Some points, one per row:
[-37  18  17  16  34  17  26 -34  24 -17  32  27   4 -10  22  -7 -22  20
 -29]
[ 64 -13 -17  65 -39 -55  -7  34   2  58 -40  35 -30 -44 -18  14  58 -83
   1]
[ 22 -45 -24   5 -49 -28 -22   2   4  57 -37  17 -57 -39 -27 -31  12 -44
   5]
[  4  -7 -35 -25 -67 -55 -33  12  -7   2  -3   7 -24  10 -27 -15  19 -40
  14]
[ -82  -49   25 -123  -56   59  -58   -1   16  -15  -22  -30   -1   -4
   45  -49  -37   62  -32]
[ 12 -70  -9  -7 -65 -26 -27  36  -3  62 -40   7 -35 -54 -30   4  13 -24
  26]
[ 41 -41 -31  -6 -15 -49 -32 -29   8  31 -30  34 -27 -64 -18  21  36 -75
  14]
[-71 -39  21 -77 -46  24 -50   0  -5 -16 -27  -7 -11 -30  29 -47 -36  60
  11]
[ -5 -37  21 -46 -87 -35 -32  27 -12  23 -54 -31 -17 -26 -40 -35   3 -12
  32]
[ 26  23  14  29   9 -16  10  14  -7  -4  -3  24   0 -18  26   4  30 -12
 -12]
[ 41 -78  28  -7 -64 -39 -31  19 -20  43 -43  -9 -62 -48 -41 -42  26 -64
  19]
[ -1 -13 -18 -10  -6  -6  -3  24 -16  17   0  34  20   2 -42  10   8  -7
 -15]
[-16  24 -27  24  73   2  -2 -26  21  19  53  20  19 -37  12  67  24  19
  -6]
[-55  -1  40 -92 -45  15 -62  -5  -8 -17  -3  -5   8 -15  -7 -27 -20  44
   6]
[ 21 -54 -30  34   5 -36 -16  -2  34  82 -14  -6  -8 -75 -58  35  52 -58
  19]
[ -69    7   38 -126  -78   21  -47  -19  -23  -50  -24  -43  -16   -7
   26  -68  -38   27   39]
[ 15 -10  -3  -9  10 -22   8  13  18  42  38  -5  18  15 -26   5  -9 -36
 -25]
[  1 -45  34  -4 -19 -41 -31  56 -41  -7 -25  38 -34   1   5 -10  41 -11
  19]
[ 54  -3 -17  66  44  -6  45   0  26  59  35  16  15  22 -59  24   2 -68
 -13]
[-20   3  16 -65 -46  -2 -53 -15   1  10   0 -13  -1 -16  27 -37 -27  15
   1]
[ 40 -26 -30  44  -4 -20  12   3  11  51  -4   0  -4 -29 -24  33  31 -64
  -3]
[ -90   -4   15 -113  -52   52  -58  -19   33  -11   16  -30   37  -28
   45  -28  -25   71   -6]
[-34  21  17 -29 -12  46 -18   3   6 -62  -7 -23  24  32  20   2 -34  83
   3]
[ 21 -13   1  30   2 -55 -17  -4 -30  26   3  31 -11 -34 -26  -5  59 -23
  15]
16 more points follow, each with its number after it:
[ 17 -39 -13 -33 -48 -34 -41 -17 -22  23 -27   3 -39 -57  -8  -3  17 -67
  42] 0
[-39  24  17 -59  -3   8 -28 -42  13 -21  -5  20  29  29  16 -13 -33  69
 -14] 1
[ 24  10  -9  -2  -8   1  -4  23 -10 -32  -6 -32 -12   8  28 -11 -23  13
  34] 2
[-39  41  16  -8  94  61  18 -28   0 -81  57  -6  42  27  76  27 -52  82
 -14] 3
[-12  30  -5  25  30  27  19 -31  25 -24  16  25  10  -7  14   9 -22  11
 -18] 4
[ 54   5   6  59  28  12  31  28 -27 -33  -9 -26  -2  25  14  17   3 -28
  23] 5
[-59  46  -6 -13  70  59  55  -7  -1 -68  10   1  18  38  37  32 -21  64
 -14] 6
[ -2  18 -29  45  53   5  22 -13   1 -25  34   4  28  55  40  43  42   9
  -1] 7
[ 41  16  -1  63  73 -18  20   3  10  21  36  40  17  12 -52  34  14  -7
  22] 8
[ 43 -10 -33  48  43  -1  29 -31   6  18  26  39  -7 -29 -37  15  46 -43
  18] 9
[ 11  56  -8  26  65  48  19   3  18   8  53  50  45  -3 -22  12  -6  -2
 -30] 10
[-46 -29  25 -49 -77   6 -45   1 -10   6 -77 -38 -35 -22 -22 -24 -20   3
  17] 11
[-61 -25   6 -88 -86  -4 -80   9   6 -29 -40 -31 -13 -21  20 -54 -22  53
   3] 12
[ 66  30 -21  42  34  -9   7  23  31  22   1  23  10 -17   9  10  52  -1
   7] 13
[-15 -60 -15 -34 -71 -41 -41  16 -34   5 -58  -2 -44  -2  -8 -40   6 -29
   3] 14
[ 13  39   1  45  41   6  40  -8   5   8  15  29   6  -8  -4  15  -4   0
 -25] 15
Which two of these numbered points are nearest to each point below, ignoring the 2 directions in which the first points spread most? Their numbers follow each, nearest first.
[  6  -9 -18   2 -20 -41  -3   1 -35 -14 -32  28 -11  13  13   5 -16 -31
 -11] > 14 15
[ 29 -50  20 -34 -40  -5   9  21   3  52  -9 -11 -11  -8 -41 -56 -11 -68
  14] > 10 15
[-44  -8 -18 -18 -15  19 -18 -23  25   2   7 -17   6 -30  25   7   5  42
 -10] > 12 4
[  4  -2  30   9  16 -24   2  20 -25 -13  21  -6  -3  20   0  30  28 -14
  16] > 7 3
[ 50 -48 -32  56  13 -48 -27  -3  -4  57 -35  32 -27  -3 -49  11  46 -33
   6] > 1 12
[-23 -54 -16 -60 -83 -21 -32  22  -9  33 -28  -2 -19 -33 -18 -21  18 -25
  16] > 12 14
[-64 -18  28 -64 -70 -12 -28 -39 -15  22 -24 -26 -32  22  -3 -51 -11  25
   5] > 1 14
[-58 -32  30 -88 -54  46 -16   5   4  15  -9 -27  19  27  13 -88 -66  18
 -10] > 10 15
[ 10  -7 -27  18  13 -33  17   0 -13 -31 -13  30 -11  13  10   9   8 -26
 -21] > 14 4
[ 24   8 -19  37  32  19  -3   0   9  16  41  31   3   0 -47  11  -4  15
  22] > 8 10
[ 17 -28  15 -41 -72 -22 -20  34 -14 -16 -43 -32 -32 -28  16 -22  18 -34
  28] > 2 3
[-48  27  34 -17  32  37  17   7  10 -80  -7  -6  26  36  19  17 -14  78
 -11] > 6 15
[-19  -2  -5  24  13  17  19 -17  11 -26  25  -9  17 -10  19  24 -24  18
 -21] > 4 15
[ -2  12  -7  23  28  -3  15   4  12   7   2  16  -2   4 -18  44  13   0
 -21] > 11 15
[ 79  17 -19  93  74 -36  60   2  23  44  44 -10  36  21 -42  82   9 -61
 -20] > 11 2
[ -18   59   18   23   80   35   49    0  -24 -107   45  -23   36   32
   64   24  -45   35    1] > 5 3
[-22  34  -7  13  33  35  32   1  17 -24  11 -17  -8  28  12  29 -24  38
   4] > 6 11
[-27  47  16 -17   2  -7  26 -32  -5 -10  10  -7  -5  25  15 -23 -15  32
   7] > 15 4
[ -60  -21    5 -104  -92  -10  -35  -48  -25  -18  -14  -36  -27    6
   -3  -67  -42   39   45] > 9 1
